Where one turn sends some rows of the set: a few examples, then the rows asked:
Q38: [ 0.30  1.07 -0.55  3.91  2.23 -0.73 -1.55  1.07 -0.39 -1.21  0.16 -0.56
  0.16  0.35  0.02  0.85 -0.57  0.91 -0.07 -3.91 -2.39 -0.06  0.33  1.08
 -1.60 -0.69 -0.20 -1.05 -1.20  1.05  0.15  0.68 -2.31]
Q201: [-0.04  1.81 -1.55 -0.08  1.38 -2.31 -0.88  2.23 -0.59  0.07 -0.81  1.43
  0.25  1.22 -1.34 -2.63 -0.41 -0.59 -0.39 -2.13 -0.95 -0.13 -3.44  0.09
  1.34 -0.07  0.11 -2.03 -0.04  0.65 -0.99  0.97  0.80]
Q106: [-0.32  1.04 -0.21  0.20 -0.04 -1.31 -0.50 -0.86  1.31  0.54 -0.54  0.99
  0.63  0.85  0.25 -0.09 -0.75 -1.98 -1.39  2.39  2.56 -1.13  0.63  2.07
 -1.90 -0.41 -0.35 -0.52  0.72  0.77  2.23 -0.32  0.13]
Q52: [ 1.65 -1.04 -1.55  0.37  1.70 -1.32  0.57 -0.11  0.95  0.91 -0.71 -0.17
  2.68 -0.23 -0.01  0.44  1.22 -0.13 -0.73 -0.42  0.56 -1.27  0.48  0.56
  2.22 -2.32  0.06 -2.08  0.03  0.54  1.07  0.31  2.12]
Q344: [ 0.72 -0.23  0.51  3.30  0.05 -1.90 -1.63  0.70 -0.96 -1.19  0.13  0.45
 -0.37  1.84  1.05  1.16 -1.13  1.44  0.52 -3.67 -2.52 -1.44  0.34  1.15
 -1.57 -0.73 -0.45 -1.73 -1.64  1.17  0.47  0.62 -1.24]
Q261: [ 2.77  2.19 -1.74 -1.32  1.46 -1.22 -1.18  0.42  0.38  2.13 -0.12 -0.41
 -1.53 -0.75  1.33 -0.31 -1.15  1.16  1.74 -1.11 -0.18 -0.63 -0.36 -0.03
  0.33 -1.85  0.11 -0.83  0.40  1.49  1.38  0.77  0.15]
Q547: [ 0.09 -0.45  0.41  3.01  0.19 -0.34 -1.09  0.65 -0.77 -0.21  1.61 -0.89
 -0.31  1.89  0.88  0.51 -1.60  0.63  0.59 -3.30 -1.89  0.63  0.98  1.54
 -1.88 -2.04 -0.42 -1.21 -0.92  1.03  1.04  1.22 -1.90]
Q519: [ 2.42  2.30 -0.94 -0.64  2.31 -1.73 -1.86  0.77  0.68 -1.51  0.56  1.56
  0.49 -1.06  0.53  0.35 -3.03  1.08 -0.46 -0.60 -1.76 -0.50  0.44 -0.91
 -1.98  1.13 -0.14 -0.31  0.21  1.06  2.66 -0.24 -1.63]
Q293: [ 1.79  0.53  0.35  3.09  0.64 -0.94 -2.20  1.16 -0.40 -1.47  0.05 -1.26
 -0.27  1.54  0.19  0.97 -0.74  1.44  0.72 -4.02 -1.29 -0.90  0.71 -0.09
 -0.71 -2.01  0.10 -0.72 -1.15  1.39  0.42  0.96 -0.96]
Q404: [ 1.35  2.16 -0.73 -1.23  1.34 -1.09 -2.06  0.34  1.92 -1.29  0.18  1.26
  1.17 -0.12  0.73  1.95 -2.27  0.08 -0.24 -0.85 -2.56 -0.01  1.20 -0.82
 -2.18  0.93  0.24 -0.64 -0.05 -0.24  2.04 -1.19 -2.20]
Q617: [ 0.42  0.66 -1.86  0.16  1.17 -2.81 -1.79  1.49  0.49  0.36 -1.77  3.61
  0.78  0.71 -2.36 -1.66 -1.57  0.42  0.07  0.66  0.45  1.59  1.62  1.57
  1.24 -0.09  0.12 -0.17  0.41  0.75  1.46  0.43 -0.87]
Q461: [-2.01 -1.51 -0.04 -0.51 -0.69 -3.07  0.45  1.85  0.45  1.14 -2.24 -0.23
  1.94  1.13  0.78 -1.23  0.92  0.19 -1.52  0.07  0.46  0.63 -0.77 -0.25
 -0.64  0.96  0.95  0.25 -1.66  1.37  1.85 -0.57  0.53]
Q992: [-2.06 -0.42 -0.04 -1.03  0.41 -3.32  0.31  0.40 -1.92 -1.41  1.65 -1.98
  0.32  1.11 -0.77  0.64 -1.01  1.47 -1.15 -0.48 -2.78  1.57  0.25  0.62
 -0.61 -1.31 -0.01 -2.37  0.08  1.68 -1.25 -1.88 -0.21]
Q25: [ 0.67  0.78 -0.25 -1.15  1.41 -1.35 -1.21  1.05  2.23 -0.46  0.82  0.68
  1.36 -0.71  0.84  0.96 -3.52  1.75 -0.81 -0.62 -2.70  0.41  0.82 -0.28
 -1.99  0.59 -1.20 -0.42 -0.29 -0.47  3.00  0.62 -1.90]
Q118: [-1.05  1.56 -0.11 -0.50 -0.75 -1.02 -0.87 -1.12  0.67  0.07 -0.92  0.28
  0.73  0.70  0.31  0.08  0.02 -1.84 -0.92  1.99  1.01 -1.02 -1.21  1.56
 -1.85  0.05 -1.54  0.23  1.91  0.77  3.24  0.51 -0.29]
Q169: [-2.00 -1.35 -0.73 -0.85 -0.50 -2.52  1.08  0.58  1.39  1.67 -2.33 -0.50
  1.53  0.72 -0.39 -1.08  0.58  0.62 -1.82 -1.17  0.93  0.41 -1.44  0.34
  0.50  1.02  0.22 -0.81 -1.84  1.40  0.65 -0.67  1.09]
Q132: [-1.76 -0.40  0.69  0.98 -0.15 -3.76 -0.15 -0.37 -0.75 -1.66 -0.43 -0.72
  0.02  1.39 -0.80  0.80 -0.05  2.07 -1.51 -0.66 -2.15  1.04  0.40  0.69
 -0.15 -1.26 -0.97 -3.04 -0.08  1.44 -2.10 -2.44  0.27]
Q257: [-1.05 -0.88 -0.28 -0.78 -0.30 -2.34  1.26  0.84  0.19  1.08 -2.40 -1.27
  1.65  1.06  0.85 -0.95  1.17  0.53 -1.05 -0.09  0.19  0.78 -1.98 -1.13
  1.40  1.22  0.01 -0.78 -0.98  1.04  2.12 -0.63  0.41]
Q999: [ 1.57  1.73 -0.14 -0.77  1.23 -1.92 -3.24  1.70 -0.46 -1.16 -0.34  0.47
  2.66  1.22 -0.66  1.46  0.13 -1.04  0.93 -0.72 -1.48  1.44  1.70  1.96
  1.22 -1.30  0.36 -1.10 -0.38  1.95 -0.99 -0.39  1.13]
Q96: [-2.85 -1.15  0.13 -1.29 -0.84 -2.75  0.31  0.67  0.29  0.62 -2.44 -0.68
  1.69  0.60  0.65 -0.65  1.21  0.86 -1.20  0.10  0.21  0.74 -1.33  0.22
  0.42  0.42  0.22  1.31 -0.58  1.90  0.57 -0.92  0.27]
Q578: [-2.14  0.17  0.58  1.21  0.96 -2.62  0.37  0.39 -1.69 -0.72 -0.05 -1.67
  0.28 -0.47 -1.21  0.71  0.25  2.48 -1.49 -1.12 -1.72  0.38 -0.12  1.23
 -0.28 -1.90  1.08 -1.81  0.14  2.41 -2.05 -1.89 -0.16]
Q225: [ 0.90  3.02 -1.08 -0.57  2.07 -1.05 -2.03 -0.01  1.86 -1.67  0.42  0.84
  1.35 -0.85  0.37  1.76 -1.67 -0.07 -0.54 -0.58 -2.44 -0.87  0.59  0.79
 -2.03  0.90 -1.17 -0.65  0.04  0.16  3.17 -0.12 -2.07]
Q165: [-1.18  0.19  0.88  0.41  0.21 -2.72 -0.76  1.06 -1.60 -1.87  0.15 -1.18
  0.70  1.40 -2.53 -0.17  0.63  2.04 -0.98 -0.10 -1.44  0.97 -0.35 -0.31
  0.80 -1.84 -0.34 -2.79  0.26  1.92 -1.40 -2.65 -0.50]
Q938: [-2.16 -2.23 -0.32 -0.90  0.12 -2.26  1.17  0.63  0.65  0.47 -1.39 -1.57
  1.92  2.46  1.50 -0.68  0.05 -0.08 -0.71 -1.12 -0.08  1.10 -1.64 -0.55
 -0.85  0.57 -0.31  0.65 -0.60  0.29  0.82  0.09  0.92]
Q179: [-0.35  0.96  1.19  0.27  0.63 -1.28 -0.74  0.09  0.86  0.40 -1.79 -0.39
  1.05  1.29  1.22  0.43 -2.35 -1.87 -1.30  2.06  1.34 -1.09 -0.44  2.01
 -1.90  0.09 -1.92 -1.03  2.01  1.39  2.78  0.34 -0.16]
Q753: [ 1.03  0.35 -2.14  0.11  2.17 -1.85 -0.90  1.77 -0.34 -0.39 -1.24  2.89
  0.39 -0.08 -1.04 -1.78 -1.26 -0.01 -0.94  1.69  0.85  1.82  1.47  1.28
  0.82 -1.18 -1.41 -0.09  0.93  1.09  1.23  0.23 -0.61]
Q210: [ 0.09  1.86  0.44 -0.18 -0.67 -0.73 -0.94 -1.10  0.24 -0.13 -0.56  0.30
 -0.27  1.16  0.73 -0.05 -0.89 -1.11 -2.23  1.80  1.60 -0.77 -0.25  1.88
 -2.64 -0.54 -1.02 -0.66  1.68 -0.13  2.52  0.85  0.34]
Q727: [ 1.86  0.60 -0.61 -0.84  1.40 -0.84 -2.90  1.92 -1.55 -1.69 -0.04  0.39
  2.11  1.70 -1.04  1.70  0.09 -0.47  1.77 -0.90 -0.96  0.14  1.45  1.69
  1.11 -2.40 -1.02 -0.16 -0.03  2.19 -0.24  0.11  0.53]
Q783: [ 1.11  1.71  0.29  2.57  0.89  0.27 -1.91  1.20  0.12 -0.40  0.10 -0.47
 -0.33  1.41 -0.22  1.63 -0.87  0.17  1.22 -4.15 -1.63 -0.35  0.09  1.26
 -1.76 -1.05 -0.18 -1.31 -1.70  0.95 -0.90  0.50 -1.32]
Q264: [-2.07 -0.02  0.49  0.30  0.22 -2.02 -0.43  1.15 -1.50 -0.84  0.28 -0.75
  1.05  0.44 -2.80  0.65 -0.21  0.89 -1.05 -1.18 -1.85 -0.10  0.21  0.61
  0.28 -0.94  0.05 -3.28 -0.79  2.17 -2.68 -1.92 -0.28]
Q324: [ 1.53  2.90 -1.20 -1.24  1.47 -1.86 -2.33  1.30  1.83 -0.62  0.04  1.20
 -0.37 -0.83  0.33  1.48 -2.76  0.11 -0.24 -0.02 -1.50 -0.16  1.09  0.22
 -2.53  1.34 -0.51 -0.42 -0.50  0.24  1.78 -0.02 -1.65]
Q586: [-1.71  0.10  1.19 -0.17  1.15 -2.30  0.09  0.06 -0.76 -0.59  0.38 -1.71
  1.02  0.79 -2.34 -0.22 -0.26  2.21 -1.68 -1.14 -1.45  0.42  0.17  0.85
 -0.48 -1.49  0.52 -3.02  0.06  2.36 -1.54 -2.63  0.24]
Q927: [ 1.74  1.50  0.23 -0.66  1.87 -1.78 -2.52  0.82  1.42 -0.70  0.50  1.69
  1.42 -0.01  0.92  1.45 -3.59  1.57 -0.32 -0.93 -2.23 -0.64 -0.21  1.20
 -2.70  1.31 -0.83 -1.08  0.03  1.13  2.68 -0.64 -1.74]
Q287: [ 2.03  3.47 -0.51 -0.06  1.22 -2.10 -1.21 -0.59  0.40  2.42 -0.22 -0.41
 -1.90 -0.05  0.55 -1.04 -0.67  0.21  1.93 -1.03 -0.31 -0.76  0.34  1.13
  0.66 -1.51  0.74 -1.61 -0.43  1.21  1.06  1.23  0.51]
Q705: [-1.13  0.06  0.80  0.13  0.40 -0.75  0.02 -0.28  0.46 -0.19  0.54  0.12
  1.32  1.20  0.15  0.00 -1.87 -1.49 -1.18  2.58  0.67 -1.10 -0.25  0.99
 -2.54 -0.80 -1.59 -0.59  2.75 -0.42  2.08  0.70  0.21]
Q297: [-0.10  0.84  0.07  3.34  0.56 -0.59 -1.40  1.34 -1.04 -1.06 -0.79 -1.15
 -0.40  1.71 -0.85  0.57 -1.14  0.07  0.23 -4.50 -1.94 -0.15  0.64  0.30
 -1.67 -0.78 -0.50 -1.63 -0.85  1.22  0.34  1.45 -1.78]
Q880: [ 1.05  0.82  0.41  0.49  0.95 -0.39 -0.67 -1.15 -0.47 -0.24 -0.86  0.27
  1.38  1.30  0.48 -0.10 -0.92 -1.78 -1.76  2.06  2.22 -0.29 -0.02  1.47
 -1.12  0.11 -1.02 -0.54  2.08  1.04  3.16  0.33  0.01]
Q285: [ 1.27  0.01 -0.94  0.03  1.18 -1.69 -0.90 -0.68  1.33  1.23 -0.92  0.04
  2.38  0.16 -0.73  0.91 -0.12 -0.27 -1.52 -0.56  0.70 -2.22  0.50  1.21
  2.48 -1.67  1.02 -2.32  1.21  0.29  0.02  0.31  1.57]
Q119: [ 0.09  0.75 -1.90 -0.92  1.99 -1.91 -0.93  1.43 -1.26 -0.28  0.25  1.12
  0.20  0.73 -2.10 -2.60  0.25  0.67  0.23 -1.50 -1.74 -0.08 -2.76 -0.80
  1.34 -0.29 -1.77 -2.41 -0.27  0.95 -0.27  0.12  0.94]
Q198: [-2.02 -1.00  0.37 -0.25 -0.26 -3.33  1.51  0.61  1.62  0.91 -3.23 -0.43
  1.48  1.59  1.64 -0.64  0.13 -0.35 -0.50  0.13 -0.03  1.30 -1.45 -0.70
 -0.09  0.54 -0.47 -0.74 -0.13  1.32  0.89 -1.49  0.08]

Q201 turns into Q285
Q547 turns into Q992
Q179 turns into Q927
Now these:
Q461 turns into Q210
Q119 turns into Q52
Q324 turns into Q783
Q225 turns into Q38
Q880 turns into Q519

